One vector is turned by the same rotation once a tick. Each row is the vector after some number of ticks, and that number follows the row.
The counts run from 0 to 208.
[ 98 109  99 114 132  86 139 173  80  69 104 149 146 136 141 158  89 103
 126 139 137 147 161 100  85 136 132 127 103 149 136 114  93 153] -> 143
[110 155 127 108 140 122 124 148  95 135 125 154 150 118 198 120 164 112
 156 134 183  86 159 103 127 120 146  91 104 144 123 103 140  95] -> 78
[ 97 155 106 116 124 111 127 132  93 102 110 128 105  78 158 114  89 186
 134 159 108 149 158 115 182 137 147 112  90 136  93 113 110 131] -> 101
[163 146 108 131 113 113 120 195 119 117 110 160 146 186 134 153 166 131
 131 157 135 114 127 103 111  84 145 100 139 142 152  84  94 128] -> 30
[134 145 101 143 102 130 133 155 101  81 117 140  84 129 121 132 103 113
 133 129  97 193 130 149 125 104 164 168 127 120 112 135  98 194] -> 147
[130 176 134 157 106 148 160 113  89 112  97 159 130  68 126 115 111  98
 115 169 171 123 127 108 140 104 108 156 109 107 111 113 118 169] -> 58
[131  74  95 139 143 127 154 140 125 108 153 166 151  92 145 117  83 158
  80 115 124 108 170  84 157 121 111 115 115 128 134 112  80 135] -> 3
[155 163 106 167 136 156 124 125 130 134 121 147 140 139 146 141 131 132
 125 111 108 148 152 123 168 110 135  92 109 108 146 105  19 158] -> 157
[108  94  92 124 119 103 141 186  77  85 131 150 137 127 122 161  90 111
 107 126 132 139 162 103 115 125 118 106  88 140 135 106  88 145] -> 142
[153 168 115 133  78 103 156 127 140  92 130 145  94  97 166 115 131 107
 136 131 106 106 166 109 116 103 178 125  68 121 161 135 142 121] -> 123
[ 96 156 110 141 125 131 123 117 102 133 105 200 173 127 164 117 132 110
 106  99 125  93 154 147 129 114 154 113 131 112 123 164  79 186] -> 48
[ 77 142  98 114 135 128 136 127  85 103 150 135 105  65 161 114  96 173
 131 133 117 153 162 133 169 125 142 125  95 131  87 113 120 143] -> 100
[137 188 137 161 126 165 113 149  98 102 122 136 160 137 103 101 114 168
 142 180 109 150 178 106 111 161 130 107 101 123 131 125 117 117] -> 199
[136 124 148 147 153 143 144 122 115 133 144 145 149  99 155 136 111 174
  97 125 137 121 194  39 144 134 118 113 147 147 147  88 113 120] -> 110
[142 105 137 128 151 105 135 162 107 125 163 156  98 142 209 119 143 127
 156  92 117 100 147 124 132  90 161 171 155 140 150 161 121 122] -> 129
[128 176 147 148 101 158 130 143 113 137 179 152 120 121 159 105 174 115
 144 134 120 102 115 155 165  68 144 101 101 113 125 104 157 138] -> 74
[ 96 127 119 130 113 133 113 194  80 131 140 163 156 146 133 102 151 133
 157 150 127  88 127 131 191 106  94 102  86 128 112 121 126 117] -> 183
[108 170 109 123 135 112 120 128  98 104  76 130 114 103 159 119  96 197
 163 182 116 141 161 108 159 134 154 138 112 144 108 118 117 136] -> 102
[152 165 124 170 135 178 143 149  97 108  75 125 145 145  96 108 131 121
 145 174 154 162 146  66 145 130 121 119 111 145 159 123 115 139] -> 61
[168 137  99 124 173 173 156 151 133  95 148 151 110  97 160  76 140 148
 162 138 182 139 115 140 109 110 157 144 127 127 111 131 112 107] -> 83
[152 139 162 127 147 149 119 166  64  69 152 157 127 138 136 131  94 140
 153 165 147 155 126 126 130 131 101 153 143 160  94 144 161 153] -> 194
[132 137 150 143 181 117 115 161  97 126 150 109 113 153 178 137 142 134
 166 123  82 134 164 120 131 115 125 158 138 149 160 126  73 105] -> 21
[160 156 161 146 152 167 140 132 101  78 187 133 154 136 155 126 110  83
 135 122 115 151 135 128 156 141 101 119  93 137 165 156 139 154] -> 66
[109 184 150 166 136 138 103 146 102  93 136  99 176 142 178  88 139 129
 114 165  90 149 127 129 153 141 152  90 124  99 116 111 119 120] -> 70
[141 112 121 116 153 142 134 207  84 101 165 139 147 151 142  87 129 174
 146 171 153 147 139 118 143 157 116 131 150 140 116 122 147 107] -> 86
[153 128 145 154 152 124 134 132 121 102 139 145 169 130 168 147  93 177
  86 130 127 133 177  37 145 132 128 108 153 153 142 110 109 137] -> 111
[130 153 143 129  58  87 133 150 116  97 150 139 118 125 171 139 135 117
  95 138  98 117 152  86 148 105 173 123 127 120 148 112 189 147] -> 121
[123 116 110 139 112 120 169 166 108  75 147 127 100 110  97 127 103 139
 139 176  81 138 127 118 136  76 112 166  93 142 156 109 136 150] -> 10
[ 83 128 116  84 154 130 146 114 102  94 176 162 116  98 162 130  97 149
 154 119 106 128 147 156 130  93 136 131  95 171 118 149 146 167] -> 98
[159 162 133 135 112 160 157 152 115 114 121 148 137 148 126  98 184  71
 145 127 165 130 126 103 116  95 156 160 144 135 175 142 152 163] -> 170
[169 123  96 104 102 119 166 170  99  83 175 159 114 104 152 154 136  74
 104 104 169 147 136 120 120 109 135 117 128 131 135  94 113 148] -> 34
[184 168 148 149 113  87 113 151 124 107 164 165 126 126 177 152 112 134
 129 158  93  89 131 150 143 118 110 154 117  84 131 110  92 136] -> 25
[153 149 140 152 155 150 157 105 166  90 166 131 146 106 164 112 107 152
  96 146  99 135 127 106  99  75 152 139 154 127 157 115 116 154] -> 114
[127 156 105 126 111 155 163 166  94 137 160 172 106 126 114  85 154 102
 158 132 111 127 149 167 115 139 127 180 144 111 156 151 111 158] -> 42
[157 143 117 118 124 116 135 175 118 117 125 171 143 179 143 162 166 105
 143 142 146 100 117 113  90  70 147 121 143 151 167  98 107 146] -> 31
[131 113  96 148 120 131 127 173 121 118 120 118  88 139 163 102 162 138
 134  97 108 143 166  83 144 102 198 102 124 131 136 123  95  97] -> 126
[ 60 123  99 129 142 166 135 148 110 123 134 157 167 141 111  86 144 173
 129 127 107 136 173 112  93 104 175  82 118 150 132 130 124 138] -> 94
[ 90 171 117 104 142 135 124 114  95 120 164 115 150  87 198 125 138 155
 125 133 113 138 167 131 151 131 140  72 124 142 109  85 109 126] -> 207
[165 145 154 144 157 115 132 123 147  84 129 149 174 139 169 143  86 164
 101 148 109 136 160  59 129 125 136 119 151 149 157 124 117 137] -> 112
[ 96 106 127 150 140 121 152 141 125  81 114 140 154 113 133 105 109 161
  91 152 102 130 110 111 100  55 152 167 160 130 131 124 118 175] -> 7
[ 86 147 128 144 126 139 133 164  57 158 130 119  92 122 116 119 146 118
 165 144 102 148 182 127 127 137 125 178 137 129 137 103  97 160] -> 150
[155 172 116 177 107 178 147 142  97 106  84 136 128 115  93 113 120 114
 124 168 163 167 138  71 160 131 122 121 104 118 131 114  99 149] -> 60
